0: [114  97 176 127 126 165 125  99 114 131 112 156]
1: [117 111 119 113 139 181 123 139 179  82 170 181]
2: [132  91 135 199 165 145 139 138 136 162 134 125]
3: [118 140 133 113 133 152 138 159 137  78 123 192]
4: [112 123 147 115 149 142 125 124 130 137 124 151]
5: [116 179  91 138 115 103  92  95 107 134 151  38]
6: [117 124 152 163 151 128 111 112  98 133 105  95]
7: [144 132 112 140 119  70 161 158 129 142  88 104]
8: [107 136  93 108 171 111  86 132 149 151 100 143]
9: [ 82 156 129 155 104 113 109  69 143 137 155 142]
10: [115 130 108  98 155 139 130 155 168 148 137 162]
11: [139  64 131 146 117 177 223 137 118  98 143 140]
12: [125  92  80 184 100 102 222 146 180 117 168 166]
13: [107 164 133 106 142 129 159 169 148 134 108 163]
14: [125 185  86 113 130  94  77 112  85 115 148  36]

[150 144 120 137 114  55 126 153 134 180 107 116] 7
[190 160 134 100 118 196 105  93  55  69 180  26] 14
[130 119  97 168 136 125 139 129 145  74 152 165] 3
[113  92  88 129 145  96 164  99 169 173 122 176] 10
[141  84 124  94 125 200  96 122 153 106 139 202] 1
[141 142 144 112 162 154 150 171  96 125 131 108] 4
[112  66 131 110 114 214 166  41 131  80 185 237] 1
[115 131 154 153 113 116 100  96 154 151 132 138] 9
[155  94 164 140 171 196 136 133 124 103 128 171] 0
[133 143 141 185 171 126 129 114 127 159 113 171] 2
[112  94  83 158 127  97 172 176 150 190 106 201] 10
[ 80  77 144 143 178 121 137 158 188 155 114 162] 10
[160 142 121 119 107 142 111 140 115 111 124 114] 4
[141 128 124 126 128 119 149 146 137 122  99 126] 7
[162  87 126 109 113 196 157 143 114  87 168  92] 11
[190 139 139  56  95 203  81  94  81  11 144  58] 14
[145  95 181  97  98 180 120  74  81 120 188  94] 0
[207 148  18 116 141  47 169 255 107 132  74  18] 7
[128 143 123 165  60 100 199 130  85 134 150  97] 7
[105 113 176 137 143 123 100 133 137 178  82 190] 4
[116 129 110  98 140 178 127 143 181 112 170 157] 1
[ 81  98 143 134 191 187 142 151 154 148 107 185] 4
[ 97 116 160 118 178 136 149 153 179 191  99 202] 10
[ 99 100 195 154 131 129  97 111 111 148 130 199] 0
[104  79 125 128 120 131 207  97 157 103 184 204] 12
[ 97 114 127 162 158 121 119 145 178 183  75 149] 8
[135 144 104 114  67 130 121 121 126  95 150 125] 9
[175 129 121  96 106 199  99 116  85  40 172   8] 14
